A hidden rule labels the rows of this table. It goes by one to three of the table's principal directions, not those with the most spread.
[  2 -22 -43   9 -17 -41 -36  21  50  22  34   3  -2   5  20 -11 -25 -36  -6 -16   4 -35  34 -36 -46  -7 -28 -43 -28  60 -43  21] 2
[ 18   7 -23  15  11 -44  10 -10  18  17  23  -7   9  -7  23  16  -4  -8   1 -29 -18   7   3   8  -1   8 -32   1 -11   8 -30  26] 2
[  5 -11  20 -28 -19  60   3  29  -7 -28 -25  28  21  24 -13 -27 -33  -6 -11  69  47 -78   1   2   0   0  28 -19 -13  20 -22 -14] 2
[ -2 -21  -1  -1  -9  21 -22  32  -4   2 -20  11   1   0 -25 -16  -7 -18  10  62   5 -40  19  -6 -24 -17   7 -29  -1  17 -22   0] 3
[-16  -5  30 -14  10  57   5   5 -29 -27 -45   9   5 -11 -37  -1  16   7  11  57  13   7   7   6  11 -18  46   9  25 -43  50 -38] 4
[  1  32  16  38   0  -6   7 -14  -5  21  -5 -20 -23  21  -1   4  15  17  19 -40 -12  42 -35  27  18  56  -4  54  -2 -17  28  -9] 2
[ 25 -22  34   5   6  92   5 -11 -36 -51   3  35  31  25 -32 -12 -35   2  44  98  23 -95  57 -47 -13 -59  60 -21 -56 -73   0 -66] 5
[ 60  27   5  53   4  -9  21  -1   1  31   9 -11  11  32   2  11   1 -20  22   2   6 -24 -21  27  20  55 -22  28 -56   8 -37  -4] 4
[-27  -2   1 -32 -13 -21  -5  18  20  -2  -7   5  -2  -6  23  -8   5   7 -13 -28  -2  29 -15  -4  -4  23 -30  -1  39  30  -6  52] 2
[-44   1  -5 -30 -13 -30 -31  16   4  13 -36  -6 -31  -8  14   5  25  -7 -33 -41  -4  49 -29  17   5  22 -26  -7  51  43  13  33] 2
[ -6 -30 -11 -26 -52  17 -16  31  30  -5  16  26 -20  22 -13 -24   7   6 -12  17  14 -33   6 -55 -35 -11 -17 -45  19  55 -16  46] 2
[-27   6   4 -31   6   2  12  -9  -6 -16 -21  -2  -5 -18   2   8  15  16 -28 -18   3  39 -19  19  23  -2  13  13  42  -6  39  -2] 3
[-16  -6  -7  -1  13 -27 -39   9   4  12 -31   5   2 -13  18  24  12 -35  12  -9 -12  18  25  -5 -12  -2 -29 -26   8  -3 -11  18] 4
[ 18 -12  52  19 -18 118  -7  38 -30 -33 -47  22   1  56 -78 -36  -1 -23  38 127  51 -86  11 -15   2  15  78  20 -41 -19  34 -86] 4
[-35  -2 -26  20 -21 -64 -57  27   9  68 -17 -49 -74 -16 -21  -2  70 -25 -26 -61 -25  95 -43  18  -9  31 -30   1  42  75  33  13] 3
[-36 -11 -29 -20  -2 -23 -12  -2  35  -4   6   1 -10 -24   9   3   3   2 -22 -31  -5  33  16 -17 -18 -17   2 -11  36  17  33   9] 4
[ 20   8 -46  13  22 -20  30 -46  27 -14  49  -9  11  -4  15  17 -31  -9 -38 -31  13 -27  18   4  15 -27  36  13 -44   1  21 -61] 2
[ 12  -1  18 -14 -12  22  20  16  15 -12   6  18  30   6  11 -16 -18  14  13  16  20 -20   2 -13  -6  16  -9  -4   0   1 -20  30] 5
[  6  -5  10 -23 -41  17  -5  40  23  13 -42  16 -17  18 -16   8  59 -18 -20   8  38  19 -30 -12  11  43 -30 -21  40  61  19  46] 4
[ -4   9 -49  12  -7 -87 -33 -14  24  59   0 -18 -35 -18  37  43  34 -18 -32 -94 -25  58 -15  17  -5   8 -72 -40  23  50 -20  56] 4
[ 18  15  74  -8 -37  70  21  21 -37 -16 -27  11 -12  57 -27 -23  36  26  24  29  28  -1 -58  -6  35  66   3  42   5  -8  16  12] 2
[  29   -5   41   39   20  124   24  -13  -41  -63    6   19   30   47  -64  -39  -67    2   51  127   34 -127   46  -12   -1  -32  124   44  -91  -86   28 -127] 4
[ -7  -8  26 -51  39   9  38 -25 -30 -64  24  27  64 -28  42  -3 -56  38  20  19 -25 -27  33 -13   5 -52   2  -1   3 -79 -46  27] 2
[  8   9  25 -16   2  25  25  -3 -15 -15 -16   9  18   0   2   3   4  16   2  12  13   1 -14  12  21   8   3   9  11 -21   3   8] 4
[ 19   3   5 -11  19   6  16 -20 -13 -32  19  18  36  14  30   4 -49  -2   4  12   2 -61  20  -2   9 -16   3  -2 -42 -28 -47  -8] 5
[-51 -41  10 -87 -28  35 -18  43  21 -47 -45  40  -1 -14 -14  -5  39  -9 -28  39  28  14  18 -56 -10 -26   3 -43  81  32  44  42] 3
[  0 -29  -8   2 -28  15 -48  25  -6  14  -9  14 -20  12 -20 -11   2 -20   7  38   4 -45  26 -34 -38 -33 -10 -62 -10  28 -32   8] 4
[-27  21  38 -43 -42 -14   5  28   3  26 -40  -7 -26  -2  20  -2  65  34 -25 -73  14 104 -84  20  29  79 -60  13  87  48  24  95] 5
[ 12   2 -13  19  -5 -13  -2   1  10  18  12  -7  -7   4  -3   0   1  -6   0  -7  -3  -4  -2   3  -6   6  -8  -2 -13  16  -9   0] 2
[-30 -11  25 -33 -36  48  -5  33 -12 -15 -43   8 -34  14 -46 -20  43  14 -18  38  18  16 -36  -3   9  15  21   7  56  28  47   6] 1
[-15 -12 -10 -41  -6  10   1   9  32 -31 -17  37  22   1  20  11 -15 -10 -16  13  22 -26  25 -21  -8  -8  -9 -29  24  13  -3  30] 2
[ 18  33  28  24 -29   8  29 -13 -10  25   4 -17 -35  31 -11   2  45  43   5 -51  -1  56 -69  17  31  64 -19  47  18   2  32  24] 4
[-12  -6  78 -62 -18  55  35  17 -55 -40 -16  20  19  -5  -5 -27  21  66  25  32  -7  27 -36 -16  19   1 -13   9  58 -46 -10  68] 5
[ 23  -7 -39  42  19   3   3  -9  33  -3  19 -11  -1   6 -33  11   2 -48  -4  31  15 -29  36 -13  -2 -14  51  18 -48   8  45 -85] 2
[ 32 -27 -31  19 -36  27  -8  40  49   4  17   8 -15  37 -49 -21  12 -51 -18  61  46 -70  15 -40 -20   6  29 -17 -39  81  11 -39] 4
[ -3   5  12  18  12  52  21 -25   6 -38   5  13   6  16 -24   0 -13  17  27  28   8 -15  28 -21   0  -9  57  36 -13 -61  63 -61] 4
[ 14 -10  38  -9   7  76  15   8 -22 -45 -19  29  35  18 -24 -15 -24  -2  29  86  29 -64  28 -17   3 -17  47   4 -26 -46   4 -41] 3
[-28 -34  -8 -34 -89   3 -54  69  33  42 -31   4 -75  17 -42 -21  92 -12 -40 -10  28  46 -43 -48 -28  26 -43 -59  76 125  29  74] 5
[  25  -30    7   -3   14   79   10   11  -21  -38  -11   27   42   -6  -44  -15  -38  -17   17  126   32 -101   58  -16  -15  -71   68  -36  -41  -36   -9  -67] 5
[ -3 -28  38  13 -36  72 -48  41  -2 -20 -25  40 -11  59 -38 -28  -3 -22  64  85  16 -68  42 -71 -45   8  11 -21 -25 -12  -5  -7] 2
[  5 -36 -46 -17 -29 -19 -32  24  46   9   9  19 -14   0  -6  13  25 -43 -28   8  16 -25  33 -54 -31 -33 -25 -70   7  69 -11  28] 5
[ 23  -7  -6  46  34  24  16 -24  -5 -29  50  -7  19   9 -29 -16 -41  -7  41  53 -16 -54  50 -24 -13 -37  65  39 -71 -59  13 -90] 2
[-28   6   6 -15   5 -21 -12   7 -18  18 -31 -10  -9 -28   8   4  14  13  -9 -20 -18  48 -22  34   4   4 -21  -6  44   1  -2  31] 3
[-16 -20  20 -69  16 -16   3  10 -18 -20 -11  24  56 -55  52   7 -15  19   7  -2 -12  16  25 -13 -10 -47 -50 -59  44 -30 -62  89] 5
[ 38  44  36  56  21  10  44 -27 -15   4  32 -24  19  31   9 -12 -26  25  44 -23  -4   5 -30  31  29  65  17  88 -57 -52   3 -38] 2
[-42 -43 -15 -50 -78  -6 -77  73  32  31 -57  23 -66  11 -26  -2  84 -34 -37   4  20  29 -15 -53 -37   8 -60 -88  85 118   8  89] 2
[ 16   5  28  -8   6  33  11   4 -21 -16 -20  10  22  13  -2  -1  -6  -8   6  32  24 -27  -4   9  21  11  13   6 -19 -15  -7 -17] 3
[-23 -20 -52  31 -47 -50 -63  20  43  51  20 -28 -93  20 -38  -4  65 -33 -27 -48 -19  45 -13 -41 -34  11 -18 -14  17  93  44  -1] 2
[  10  -30    6   15    9   83  -10   -2    0  -56   -5   44   22   30  -44   -5  -35  -25   45  113   17 -104   84  -59  -31  -57   68  -17  -49  -59   20  -76] 3
[ 11 -17 -40  30  15 -13 -15 -25  24  -1  33   6   1  -9  -6  21 -10 -22  15   5 -15 -23  63 -41 -31 -55  14 -28 -33 -23  11 -35] 5
[-22  -7  -7 -37 -21 -23  -9  27  23  15 -28   0 -14 -20   6   8  48  -6 -34 -30  12  56 -25  -1   5  19 -34 -21  61  54  19  55] 2
[  21  -57 -103   48  -34  -15  -71   36   68   28   42    7  -41   30  -53  -20  -31  -92  -31   75   20 -127   77  -57  -80  -65   33  -83  -79  116  -35  -70] 3
[  6  24  28  18  27 -13  12 -25 -43  -1  25 -23  13   4  26 -16 -40  25  23 -27 -26   2 -20  33  16  15   4  46 -38 -46 -34 -18] 4
[ 27 -11   2  36  11  49 -13   0  -5 -15 -11  18  13  28 -33   3 -20 -37  34  77  19 -76  49 -20 -13 -21  43  -7 -59 -30   4 -70] 3
[-17  11  -3 -10 -13 -35 -10   8   8  23 -13  -9 -22  -2  18   8  27   6 -16 -50 -12  50 -34  15   7  35 -41   4  37  31  -3  49] 5
[  5  37  24  13  46 -49  12 -22 -44  34 -27 -33  21 -41  39  32  16   9  15 -56 -33  81 -33  69  39  27 -40  28  12 -48 -21  25] 4
[ 48  15 -21  62  29 -22   7 -27  -4  19  29 -23   5  14  -5  19 -11 -34  14   0  -9 -29  14  17  12   3  14  24 -75 -15 -13 -62] 4
[ 10 -11   4  41  34  21 -16  -5 -51  -5  13 -13  11  -5 -32 -27 -55  -6  42  81 -32 -69  37  19 -23 -52  49   5 -60 -52 -42 -70] 2
[  23   27   45   33   79   77   40  -38  -59  -45  -40    8   77  -14   -9    9  -73    2   54   91   17  -62   45   62   30  -26   89   45  -64 -127   12 -116] 2
[-24 -42   6 -29 -54  52 -44  43  27 -22 -12  30 -32  35 -40 -26  29 -23  -5  44  39 -32  24 -83 -36 -12  19 -41  15  49  39  -5] 5
[-84 -16 -46 -25  -9 -82 -53   3  28  36  -4 -23 -57 -61  15  10  44  18 -31 -92 -54 123  -3  -9 -38 -27 -41 -29 100  34  42  61] 5
[ 16  -7 -25  27   6  -2  -9 -13  -1  -2  39 -12  -8  18 -13 -15 -34 -19  -8  17   0 -59  19  -7 -11 -27  35   2 -61  11 -15 -62] 3
[   7   39   44  -12   52   -1   65  -50  -37  -28    3   -1   58  -32   50   22  -27   58   28  -40  -23   48  -14   44   45    9   -8   51   12 -107   -5   20] 2
[ 41   4  -5  51  21 -10 -11 -10 -16  13  32  -2  28  21  16  -8 -66 -21  41  27 -15 -83  35   8 -22 -10  -4  -7 -89 -25 -83 -27] 4
[-14  19  36 -10 -12  13   9  14 -20  15 -40 -13 -12  -6  -7  -4  37  24  -4 -19  10  62 -53  36  26  46  -8  25  45   2  30  22] 3
[-35  -5   5 -30  -9  17   6  -4  -6 -21  -9   3 -21  -9 -17  -7  17  29 -19  -2  -6  30 -14  -4   6 -14  21  11  48  -4  46  -1] 1
[ -4 -12  -8 -15 -18 -17  -6  12   6  12  14  -1  -8 -11   5  -9   7  10  -9 -13  -8  10  -7 -13 -14 -11 -25 -25  19  27 -22  40] 4
[-12 -15 -41   7  19 -47 -28  -8   7   7  35  -3  10 -19  29  -9 -63 -10   0  -7 -33 -43  42   0 -40 -48 -11 -33 -28   4 -66   3] 2
[ 34  42  19  32  61 -37  61 -61 -42  -7  51 -38  34 -16  35  14 -25  32  21 -51 -43  34 -25  49  51  12   4  81 -45 -82 -17 -29] 5
[ 13 -19  35  19  -6  66 -26  21 -37 -10 -19   9   1  22 -45 -24  -4 -18  41  86  17 -56  27 -25 -16 -22  41 -14 -41 -27  -1 -53] 4
[-51 -16 -11 -19 -45 -34 -53  31  12  39  -8 -20 -65 -10 -10 -20  49   8 -26 -54 -14  73 -32 -18 -27  11 -32 -24  63  69  24  48] 3
[ 39  36  40  27  16  12  62 -20 -23  -2  26 -17  29  10   8  -9 -11  41  32 -12  -6  16 -40  33  37  48   2  68 -25 -47 -10   1] 4
[-10  14  21 -29  19 -11  25 -12  -5 -14  -6  13  42 -26  49  10 -23  32  12 -31  -9  28  -1  15  10   7 -31   3  27 -41 -24  55] 4
Which label does each new row get?
[  62    5  -14   81   23   62   27  -30  -25  -10   41  -17    6   34  -65  -22  -54  -15   17   91   20 -115   28   19    4  -36  106   36 -117  -36   10 -127]: 5
[-14   5  33 -11  30  56  12 -27 -30 -43 -32  23  31 -11  -1  14 -20  19  28  34   9  -8  34   0  10 -32  42   6   3 -91  37 -42]: 5
[ 21   1 -40  63  -5 -14  -8 -17  14  24  53 -39 -47  26 -42 -16   2 -21 -15  -8  -4 -20  -4  -4  -7  -3  49  33 -61  33  34 -91]: 4
[ 70  29 -56 100  31 -90  14 -21  20  90  46 -65  -7 -23   0  32  23 -42   3 -54 -25  36 -15  53  11  27 -29  22 -66  30 -24 -30]: 5
[ 36   4 -12  34  34  13  21 -18   6  -7  11   0  37  -5  -7  14 -27 -25  17  37  14 -42  38   8   5 -18  34   8 -55 -34   2 -60]: 4
[ 22  -2 -30  46   3 -23 -26  11   2  34  14 -22 -16  14 -16 -11 -20 -39  -2  20  -5 -46   5  21 -16   2   8  -4 -54  39 -37 -39]: 3
[-16  -5  24 -34   7  20  10  -3 -22 -27 -15  14  16 -14   5   1   0  21   5  13  -3  11   3  -5   8 -20   3  -5  27 -34   5  16]: 2
[ -3  20  24  -4  20  21  24  -3  11 -17 -40  20  36  -6  16  24   0   5  26   6  12  24   8  16  17  32  -4  22  23 -46  26  14]: 2
[ -2 -18  -1 -24 -15  12 -10  11   8  -5  -5  21  10  -8   6   1   1  -1  -4  12  15 -15  20 -28 -18 -26 -13 -48  12   9 -14  28]: 4
[ -9 -20  -7 -30   9  17   1   4 -11 -16  -7  13  24 -32  -1  -5 -23   5 -12  37   7 -28  27   0 -13 -55  16 -42  12 -10 -17  -1]: 4
[ 16  12  11  -5  65 -22  36 -46 -24 -30  23   2  67 -38  51  28 -43  10  29 -15 -28   1  39  11  18 -37  -5  12 -28 -94 -32  -4]: 4
[-33 -13  27 -78   0  20  15   0 -22 -49  -5  36  39 -21  41 -16 -47  49  -8  10  -4 -23   8  -8  -6 -39 -14 -33  43 -30 -47  64]: 4
[ 21  43   4  32  27 -22  44 -43 -13   3  37 -32   6  13  23   0 -28  24  -6 -55  -9  14 -40  51  41  40  17  75 -40 -26   4 -40]: 4
[ 12 -26 -30  24 -29  19 -33  23  20  11  21  -5 -32  30 -44 -28  -6 -39 -17  43  27 -66  19 -31 -30 -18  39 -24 -47  62   5 -60]: 3
[-44  10  25 -42  10  26  18 -19  -3 -49 -23  23  10  -2  18   6  -9  37  -2 -15   0  28  -2  -1  17   4  17  28  47 -48  46   8]: 2
[ -5  -2 -16   9 -28 -23  -9   0  17  15  40 -11 -34  20   1 -20  -1  17 -12 -38 -13   3 -19 -18 -16  11 -13   5  -2  38  -8  17]: 3
[ 37  21  55  21 -14  69  35   4 -26  -8 -24   5   5  39 -33  -4  27  15  30  38  32  -5 -33   8  35  49  22  41 -15 -31  32 -24]: 4
[ 27 -10  17  22   2  30   5  15 -16  -5   5   3  11  14 -31 -15  -4 -10  36  64  -2 -41  16 -13  -9  -6  16   6 -32 -17 -18 -19]: 5
[ 46  11   6  51  29  47  16 -20 -21 -18   4   7  28  34 -22   0 -50 -24  32  72  16 -95  32  18   8  -7  56  25 -88 -47 -15 -91]: 3
[ -6 -18 -60  18   6 -57 -17   6  27  28  35 -31 -27 -29 -17  -5   5 -27 -32 -10 -24   9  11   3 -22 -32   6 -11  -4  54  -1 -20]: 5
[-59  -7 -45  -3   3 -65 -41  -8   7  32   1 -32 -53 -45   0   5  23   9 -33 -62 -45  78  -7  16 -21 -30  -8 -12  56  27  31   8]: 3
[ 29  27  22 -14  16 -11  33 -17  -5   8 -23  14  47 -17  51  40   6  10   6 -38  15  29 -13  25  32  26 -51 -12  11 -30 -27  57]: 4
[-35  -1 -41  16  49 -17   3 -47  -3 -26  46 -21   5 -33   3 -15 -75  18 -11  -7 -33 -21  42  20 -18 -68  73  28 -28 -49  22 -90]: 2
[ 21   6 -14   6 -13 -53  -7   8  25  44  -5  -5  -7  -8  25  35  53 -20  -4 -56  -6  53 -16  -6   5  32 -75 -26  20  39 -19  71]: 5
[ -4  -7  -9  -3 -34 -39 -35  40   6  47 -23 -11 -39   3  -6   1  53 -20 -14 -19 -11  36 -37   5  -8  33 -60 -26  36  74 -27  67]: 4
[-32 -10 -23  35  14 -50 -60 -12 -24  35  18 -30 -38 -23  -1  -5  -9  -2  22 -29 -61  27  24  -1 -40 -41  -9 -17  -7 -17 -18 -13]: 3
[  1  -1 -10  15 -45  16 -23  23  27  17 -16  -5 -55  48 -38  -5  48 -30 -27  -3  33   1 -30 -17   5  45  11   9   0  72  50 -25]: 5
[-59 -35 -25 -29 -43   2 -38  35  30 -11   2  -3 -70  10 -51 -32  42  -5 -35  11  -8  24  -8 -46 -28 -12  25  -1  58  71  62  -3]: 5
[-50 -23 -42 -30 -22 -41 -30  26  27  35 -14 -15 -38 -54 -13  -4  36   8 -47 -28 -13  66 -11   7 -29 -30 -19 -46  82  64  24  46]: 4
[ 23  10  -5  38  25  11  -3  -8   5  11 -18   3  23  -2  -3  22 -12 -29  25  23  12 -20  32  13  -2   0  13  -4 -37 -30   4 -40]: 3
[ 33  12 -17  15  28   7  46 -22  23 -16  11  13  45  -7  11  21 -32  -4   3  20  12 -35  23  18  12  -5  16  12 -26 -28  -5 -19]: 2
[ 34  13  71  20   5  83  16  24 -24 -18 -54  28  43  34 -21  -3   1 -10  70  83  36 -35   9   0  14  47  15  24 -27 -60   3 -15]: 4
[-27 -15  -4 -21  36  11  -9 -10 -19 -36 -16   4  15 -26  -8   5 -18 -17  -5  37  -8 -14  37   2   2 -52  44  -1   1 -36  21 -51]: 3
[-56  12  22 -59 -18 -10  -3  16  13 -13 -44  10 -13  -6  29   3  28  23 -28 -55   8  74 -43  11  19  49 -31  16  85  22  35  65]: 2
[-35 -13  49 -44 -13  53   7  11 -23 -50 -15  23  -1   8 -16 -23  13  39  21  29  -4  16  -3 -37   1  -6  19  17  45 -41  35  17]: 3
[-40 -30 -28 -56  12   3  -6 -14  36 -44  -5  36  24 -40  21  24  -9  -2 -22  -3   9   5  64 -50 -22 -71  11 -53  44 -20  37  11]: 3
